(in the rows, 128 means zero)
One turn moves each row of this set onto another row. After a few examples, where does it send each row asked below?
Q_883: [106 135 128 115 108 158 172  90 123 132 102 101 144 145 140 135 124 120
 141]
Q_721: [104 126 119 135 121 161 138  87  97 126 135 118 124 141 186 139 111 125
 115]
Q_319: [ 99 147 122 157 102 159 112  91 118 164 115 123 124 132 143 180 148 137
 138]
Q_833: [112 139 109 127 140 157 137  98 123 130 124 148 122 151 178 139 115 138
 112]
Q_944: [ 91 137 116 154  90 155 120  97 135 158 112 119 129 127 134 171 152 147
 148]
Q_710: [113 130 124 140 163 126  98  98 121 133 118 139 112 140 161 119 132 155
 122]
Q_796: [ 94 143 128 169 104 152 102  90 112 167 125 128 115 133 137 160 144 137
 141]
Q_150: [ 97 135 143 133 130 125 127  93 129 125  85  92 137 126 122 107 148 146
 147]
Q_153: [121 131 116 130 104 159 159  99 136 121 119 117 139 146 130 132  95 116
 106]
Q_884: [106 106 142 150 137 125  87  94 114 125 111 100 124 129 146 107 109 136
 115]
Q_106: [ 96 125 135 154 144 131  94  92 104 117 118 109 116 119 167 113 134 153
 121]
Q_119: [ 97 142 127 155 100 157 107  93 121 169 121 126 124 137 144 175 148 144
 138]
Q_896: [108 144 110 111 122 148 169 104 143 134 106 134 129 150 134 133 125 141
 131]
Q_947: [121 120 117 149 130 156 109  99 126 116 128 127 135 137 172 129  99 122
  93]
Q_886: [114 125 124 134 131 155 133  88  94 118 139 140 140 136 166 143 106 125
 103]
Q_476: [ 98 122 135 132 130 128 125  98 137 120  94 117 155 124 109 103 138 144
 140]
Q_326: [111 124 133 146 130 158 119  93 108 127 115 111 138 143 173 132  92 116
  96]
Q_790: [125 115 135 152 146 124  84 100 129 118 107 111 133 129 135 116 119 137
 114]
Q_587: [ 85 141 125 159  93 150 110 100 130 167 119 126 120 132 128 155 150 149
 145]
Q_659: [127 125 133 132 123 126 131 100 141 120  97 102 136 136  94 118 119 131
 126]
Q_105: [105 118 137 129 115 125 129  97 134 118  90  85 135 125 110 114 115 145
 125]
Q_37: [110 137 131 125 102 158 157  94 130 121  94  97 145 138 139 137  98 123
 106]
Q_289: [ 89 140 120 155  88 159 115  99 135 165 114 126 129 135 138 169 151 149
 143]
Q_906: [111 123 122 110 114 153 164  91 127 124 107 121 163 140 128 142 118 124
 132]
Q_202: [101 121 137 153 148 130  95  92 104 117 124 135 135 119 144 104 124 147
 113]
Q_325: [108 134 127 124 145 118 130 103 138 134  97 126 119 139 115 110 142 157
 144]
Q_270: [ 84 132 122 167  95 148 103  96 130 161 120 125 116 128 129 150 152 145
 152]
Q_117: [ 90 141 131 159 101 151 102  93 117 172 124 129 116 133 134 160 149 145
 142]

Q_883 turns into Q_150
Q_944 turns into Q_270
And these:
Q_790 turns into Q_947
Q_326 turns into Q_37
Q_289 turns into Q_587
Q_710 turns into Q_833
Q_886 turns into Q_906

One turn moves each row of this set onto another row. After a few examples, where does it send each row asked below?
Q_820: [154 137 121 135 124 159 110 104 141  98 143 129 140 113 116 143 137 117]
Q_668: [135 122 149 116  76 127  99 123 157 112 147 158 131 136 185 134 127 134]
Q_211: [107 158 116  83 102 156 126 107 120 134 115 146 143 126 153 126 132 112]
Q_976: [142 158 122 132  86 162 104 126 106 108 160 148 126 143 163 149 114 110]
Q_688: [ 94 142 147 103  99 138 102 106 134 129 110 153 140 144 133 122 142 142]
Q_467: [157 130 125 129 114 157 120 108 137 101 141 134 145 109 106 147 132 126]
Q_700: [122 150 137  99 105 163 125 107 127 146 120 142 156 121 159 111 162 113]
Q_192: [114 134 129 129 122 158 106 102 136 140 159 157 135 102 110 116 133 143]
Q_573: [146 104 136 114  91 144 114 144 146 119 121 148 106 118 156 121 130 156]
Q_161: [133 143 134  86 108 161 127 114 127 138 111 136 135 132 151 121 141  95]
Q_432: [135 150 140 147 111 156 138 142 157 122 136 110 131 120 159 135 123 121]
Q_933: [131 132 104 131  95 170  97 131 126 119 161 151 120 146 147 142 153 121]
Q_307: [147 141 123 114  86 144 109 117 134 106 133 186 121 112 143 109 100 147]
Q_97: [164 124 137 128  95 134 116 138 128 105 131 132 148 115 174 133 129 163]
Q_611: [151 147 150 137  84 147 119 132 145 126 136 168 134 110 175  94 120 149]
Q_791: [146 141 139 128  77 179  92 120 119 144 170 157 127 133 136 128 133 122]
Q_564: [108 128 134 128 122 153 108 107 128 127 153 162 128  96 113 107 132 143]
Q_175: [124 157 151  94 104 127 115 125 116 154 116 148 128 137 157 124 109 123]
Q_446: [151 120 118 109  94 133  75 114 147 111 160 160 139 133 162 119 127 130]
Q_824: [140 134 132 118  88 129  87 128 148 122 160 147 141 134 193 119 117 134]
Q_836: [134 125 142 125  79 157 108 118  98 128 162 167 127 122 153 156 154 136]
Q_300: [107 146 132 138  85 158 109 137 113 133 168 141 135 145 174 148 129 143]
Q_990: [123 155 149 148 109 157 132 136 154 132 139 108 127 118 167 132 120 124]
Q_242: [142 119 137 104  72 139  83 111 158 126 156 165 140 132 154 129 125 144]
Q_323: [115 126 135 139 115 146 113 107 129 145 156 154 128  95 119 105 134 143]
Q_383: [155 137 119 113  78 134  89 118 155 107 154 150 150 135 175 139 122 133]
Q_406: [127 154 133 155 102 151 132 133 158 127 138 107 130 121 149 131 114 127]
Q_817: [120 132 166 118  91 149 138 119 131 137 136 143 120  99 126 148 106 143]
Q_330: [145 174 106 140 120 150 122 118 126 122 151 130 148  94 163 138 127 128]
Q_776: [153 159 134 115 123 139 106 129 135 144 121 130 147 146 159 108 145 110]
Q_75: [142 118 115 115  96 146  99 134 139 117 139 135 143 127 137 125 105 174]
Q_606: [146 138 146  98 123 126 101 102 107 123 125 156 153 140 126 124 134 120]
Q_892: [149 166  95 140 112 142 118 115 120 127 151 134 139  88 148 127 122 129]
Q_166: [137 143 154  95 111 153 128 103 111 135 124 131 169 128 153 126 142 111]
Q_656: [120 129 167 143  92 159 108 126 111 114 163 157 121 149 159 132 135 117]
Q_634: [126 135 165 132  83 138 138 107 124 129 135 140 125  95 132 150 110 142]
Q_685: [105 139 150 135 119 134 138 123 126 116 134 158 102 101 167 133 133 123]
Q_20: [122 135 164 116  93 149 127 104 122 134 138 148 118  93 125 152 110 139]
Q_666: [140 118 145 101  79 123  87 115 135 123 156 169 129 120 176 126 120 138]
Q_162: [154 127 124 139 107 152 119 103 145 104 138 135 130 109 108 140 138 119]
Q_4: [125 166 131 108  92 135 117 120 133 120  95 142 129 132 174 135 151 119]
Q_566: [107 139 137 148 121 124 136 123 122 109 138 148 109 102 167 124 127 124]
Q_93: [108 148 142 135 115 135 137 127 119 113 132 154 107  93 174 125 126 124]
Q_345: [108 145 138  89 115 155 123 110 121 134 124 129 155 146 141 124 115 113]
Q_109: [103 145 138 100 119 148 125  98 114 117 123 143 167 136 153 121 146 120]
Q_887: [148 142 128 143 109 142 107 122 142  87 143 164 153 132 155 100 114 147]
Q_994: [144 170 104 141 118 156 114 119 125 122 153 132 151  90 154 120 129 131]
Q_733: [141 165 127 109  94 146  98 101 128 133 118 138 172 127 142 128 155 141]

Q_994 turns into Q_467
Q_330 turns into Q_820
And these:
Q_162 turns into Q_323
Q_383 turns into Q_446
Q_733 turns into Q_606
Q_97 turns into Q_887
Q_109 turns into Q_345
Q_791 turns into Q_836

